Rotation paths and how fast each direction turns (degrees a step)
Each turn is a multiple of 5 degrees from 10 to 175, or 0.
Each row of a path follows its step; steps can be skipped.
path 1
step 1: [  5 -25 -14 -22  13 -23 -22 -16  -3  -2   3  37 -14  -4 -17   1  19   7
 -20  12  11  -1  28  -9  -8  -7  21   9  -8 -14  14   9  13   5  25  -6
  14 -14  43 -11   4  14  -3 -23  -2 -10   0 -21 -14   2  29   1 -12   6
  -6  -2   1  -2  12 -13  -2  -3   4]
step 6: [-11 -17   7 -20  -3  -2  16   0  10   7  -8  22  -2  20  -1   3  -2   0
  16 -25  -2 -16  -4  25  10   6 -22  -2  -3   3  29  -8 -13   2  19  -7
  17  12   0 -26 -25   8  35   1   0  -9 -23  16 -20 -17  -9   9  24  17
  17   2  18  29   6  -8  -7 -14 -14]
step 14: [-14 -15 -15   8 -18 -10   0   3 -30  -2 -10   0 -25  -9  25  21  19   9
 -19  -6 -10  -6  11   0  -9  10  38 -22  18  17 -16  -7  13 -16   8 -19
  -2  13  19  -1 -19 -17   2  27   2   2  11  16  12  10  -2 -16 -10  12
   7  12  -5  -5 -14 -15  28  16  -8]
step 17: [-14   7  -2  22  16  -3  13   0   8 -11 -40  10  -5  12 -31  10  -5  16
 -14  -4 -17  20   2  -8  20 -22   3 -13   4  15   9  20  16   9  -9   9
  14  -3   2 -14 -18  18  11  -9  -3 -26  -9 -14   1  -1  15  19 -20 -27
  34  15  14  20 -10  12  -6   0   3]
step 19: [  3 -36   4 -13 -27   7  -1   3 -21 -22  24   9 -11 -19  10 -22  13  10
   3   7  -3   3  13  -7   2  -8 -10  24  13 -18   4  -8  -6  -3  24  21
  10  11 -29  -3 -19   6  14 -15   5  14  28   4   0  -4  -1   4   4 -14
 -12   7  20 -41   7  -4 -11  -5 -23]
step 26: [ 24  -9 -21  -1 -13 -20 -25   7 -13 -27 -24 -13   2   4 -13  -7   0 -10
 -24  19   8  18  20  -5 -19 -14   0   5  -6  10  -8  12   4  20   2  10
   3 -30 -22 -19  27 -20 -16  -9   9  -4  -2  -1 -13   4  18 -24 -19  -5
 -12 -10 -15 -10  -2  28  10  11  -2]
step 29: [ -4  -4  -2 -11   7 -20  17  13  21  13 -11  20 -21   0  12   3 -17   2
  15 -20  -3 -20  -4  -4  20   2  13  -6  17  -3 -18  35  11  -5  -2  -3
 -29   0   8 -15 -10   4 -15  -5  12  43  25  -5 -21  22  -3 -10  -8  -3
 -13 -18   2   7 -17  -3  -7  27  18]
step 30: [-14   2 -18  11 -14   1 -24   2   4   4  19 -16  -1 -21 -20 -10  10  17
 -39  14  -5  16  12  -5   0  14  19   4   7   9  -1  31 -22  24 -16 -18
  -3 -18 -25 -23 -17  -8 -22  -8  -1 -13   7  10   0   5 -22  21 -13   4
 -17  -5   9 -14  -8   1  12   2 -14]
step 38: [ -2  -1  -7 -17   6  -7  -2  34  15  -4 -24  10  31  -5   0  -2 -13 -16
   5  -9   6  -1 -14   7  -3   5  -5   1  -5   3  47   5  10  15  16  10
  25  17  -6 -17  16  -3   4  -5   1  22  24 -14 -14  -2 -22  19  42  -3
  17  10 -12 -16   6   5   3  -6  -1]
[ 1  1  1 -1 -3 -8 -5  6 -4 -3  6 -2 -3 -8 -2  1 -2 -3 -3 -3 -3 -3 -1 -2
  6 -2  3  4 -2  4 -1 -1 -4  0  1 -5  4 -6 -9  3 -1 -4  4 -2 -3  8  5 10
 -4  1 -5 -4 -1 -1  6  0 -7  6 -1  6  0 -3  3] => 95
[ -1   3   4   6  -5   1   4   3  12  -6  -2   5   5   4  -7  -1   0   4
  -4  -3   3   0  -6   2   0   2  -1   0  -6  -2  -2  10  -2  -1  -3   1
   4  -2  -3  -4   2   1 -10   1  -4   5  -1   1  -1  -6  -8  -1   0   1
  -2  -8   2   0   0   4   3   1   1] => 80
[ -2  -3  -2  -5  -5   1   4   5  -3   0   1   3   6  -2   1   2   4  -5
   0   5  -4   5   4  -2 -12   4   9  -5  -1   3   3  -4   7  -6   8   6
   4  -3   0   1   6   1  -2  -1  -4   1  -3   5  -6  -3  -4  -2   0  -2
  -2   1   0  -3   4   1   1   3  -2] => 60
[-2  1  4  7  1 -3 10  1 -1  2 -4 -9 -7  9 -1  4  1 -1  2 -7 -4 -1 -2 -6
  0 -1  1 -6  1 -2  2 -4  1 -1 -2 -2 -1  2  5 -1 -2  3  1  4 -3  0 -1  1
 -3 -8 -4  1  5  3 10  9 -3  0  0  4  4  3 -1] => 100
[  8  -5  -3  -3   7   2   0   4   3  -1   6   3   2   3  -4  -3   1  -1
  -1  -8  -2   5  -1  -2   3   1 -12   2   4  -1  -5  -7  -3  -2   4   4
   3   1   0   0   1   1  -5   1  -2  -4   3   8   1   5  -3  -1   9  -2
  -4   4  -1   5   3  -4   0   8  -3] => 115
[-8 -4 -1  1 -1 10 -2 -3  1  1  2 -1 -3  3 -2 -5 -2 -5 -3 -2  1 -8  1  6
  4 -3 -4 -2  7  4  2  2  3 -6  3  5  1 -7  4 -2  3 -2  0  3  3  5 -5  2
  0  7 -1  3 -6  2  3  0  0  3 -4  8  6  3 -8] => 95
